[[139 151 144 117]
 [139 150 144 118]
 [139 150 143 118]
 [137 143 141 121]
 [139 152 145 117]]
->
[[139 151]
 [139 150]
 [139 150]]

[[123 136 103 119 129]
 [131 152 117 120 134]
 [118 115 106 124 124]
 [133 121 153 137 127]]
->
[[123 136]
 [131 152]
 [118 115]]

[[123 140 103 126]
 [128 149 140 129]
 [133 106 145 132]]
->
[[123 140]
 [128 149]
 [133 106]]

[[128 145 122 142 134]
 [128 135 122 130 141]
 [128 141 105 146 128]
 [128 142 126 143 136]
 [128 140 105 146 128]]
->
[[128 145]
 [128 135]
 [128 141]]

[[147 151 119 116]
 [141 142 119 116]
 [140 142 117 126]
 [147 150 119 115]]
->
[[147 151]
 [141 142]
 [140 142]]

[[130 128 102 131 128]
 [128 128 136 130 125]
 [129 125 118 129 131]]
->
[[130 128]
 [128 128]
 [129 125]]

[[158 105 144 130 157]
 [110 151 121 132 110]
 [138 125 127 147 116]]
->
[[158 105]
 [110 151]
 [138 125]]
---
[[113 123 125 138 143 128]
 [147 115 108 130 108 150]
 [110 134 148 132 147 122]]
->
[[110 134 148 132 147 122]
 [113 123 125 138 143 128]
 [147 115 108 130 108 150]]

[[124 126]
 [108 133]
 [126 127]
 [108 134]
 [125 121]
 [102 131]
 [123 133]]
->
[[123 133]
 [124 126]
 [108 133]
 [126 127]
 [108 134]
 [125 121]
 [102 131]]

[[142 150 128 146 115 117 116 148 138 143 109 134 148 116 138 106]
 [142 129 127 131 118 122 114 138 147 135 134 129 146 129 145 115]
 [133 111 129 124 122 124 120 123 140 119 147 128 134 128 138 133]
 [136 140 133 147 116 115 122 138 133 130 115 137 142 110 133 122]
 [138 127 136 148 110 112 119 133 139 119 129 139 145 106 138 133]
 [132 138 118 113 137 139 125 136 132 149 127 118 128 151 133 108]]
->
[[132 138 118 113 137 139 125 136 132 149 127 118 128 151 133 108]
 [142 150 128 146 115 117 116 148 138 143 109 134 148 116 138 106]
 [142 129 127 131 118 122 114 138 147 135 134 129 146 129 145 115]
 [133 111 129 124 122 124 120 123 140 119 147 128 134 128 138 133]
 [136 140 133 147 116 115 122 138 133 130 115 137 142 110 133 122]
 [138 127 136 148 110 112 119 133 139 119 129 139 145 106 138 133]]

[[131 135 127 140 129 114 131 128]
 [133 128 127 115 122 137 129 124]
 [128 137 120 138 136 104 127 127]
 [127 129 117 116 135 122 124 124]
 [130 129 130 133 126 127 131 128]
 [131 133 131 143 125 119 132 130]
 [132 131 126 126 126 126 129 126]
 [143 141 132 122 111 129 133 120]
 [128 116 134 121 123 151 131 129]
 [123 122 134 154 133 125 134 137]
 [125 117 131 127 129 142 130 131]
 [128 124 129 128 128 133 130 128]]
->
[[128 124 129 128 128 133 130 128]
 [131 135 127 140 129 114 131 128]
 [133 128 127 115 122 137 129 124]
 [128 137 120 138 136 104 127 127]
 [127 129 117 116 135 122 124 124]
 [130 129 130 133 126 127 131 128]
 [131 133 131 143 125 119 132 130]
 [132 131 126 126 126 126 129 126]
 [143 141 132 122 111 129 133 120]
 [128 116 134 121 123 151 131 129]
 [123 122 134 154 133 125 134 137]
 [125 117 131 127 129 142 130 131]]

[[132 123 135 131 139]
 [136 129 122 121 133]
 [108 129 141 127 147]
 [134 130 111 140 142]
 [153 124 117 132 121]
 [117 129 139 129 123]
 [127 120 118 129 117]
 [124 126 138 132 127]
 [136 120 105 133 145]
 [133 132 130 115 141]
 [146 130 139 132 139]]
->
[[146 130 139 132 139]
 [132 123 135 131 139]
 [136 129 122 121 133]
 [108 129 141 127 147]
 [134 130 111 140 142]
 [153 124 117 132 121]
 [117 129 139 129 123]
 [127 120 118 129 117]
 [124 126 138 132 127]
 [136 120 105 133 145]
 [133 132 130 115 141]]

[[107 158 127 123 120 120 143 130]
 [133 116 118 126 150 136 129 128]
 [127 126 127 102 125 129 145 115]
 [108 128 130 136 116 137 119 139]
 [123 122 123 130 145 126 139 116]
 [111 132 123 102 127 142 142 128]
 [102 115 129 108 123 132 145 135]
 [102 115 121 129 129 121 147 121]
 [115 139 113 103 129 122 126 125]
 [141 148 129 120 110 133 119 135]]
->
[[141 148 129 120 110 133 119 135]
 [107 158 127 123 120 120 143 130]
 [133 116 118 126 150 136 129 128]
 [127 126 127 102 125 129 145 115]
 [108 128 130 136 116 137 119 139]
 [123 122 123 130 145 126 139 116]
 [111 132 123 102 127 142 142 128]
 [102 115 129 108 123 132 145 135]
 [102 115 121 129 129 121 147 121]
 [115 139 113 103 129 122 126 125]]

[[154 150 125 119 157 117]
 [119 122 141 120 139 138]
 [134 133  99 113 130 108]
 [115 118 137 140 112 142]
 [114 117 145 137 120 147]
 [151 147 115 131 138 114]
 [142 140 129 143 128 127]
 [156 150 101 127 137 104]]
->
[[156 150 101 127 137 104]
 [154 150 125 119 157 117]
 [119 122 141 120 139 138]
 [134 133  99 113 130 108]
 [115 118 137 140 112 142]
 [114 117 145 137 120 147]
 [151 147 115 131 138 114]
 [142 140 129 143 128 127]]
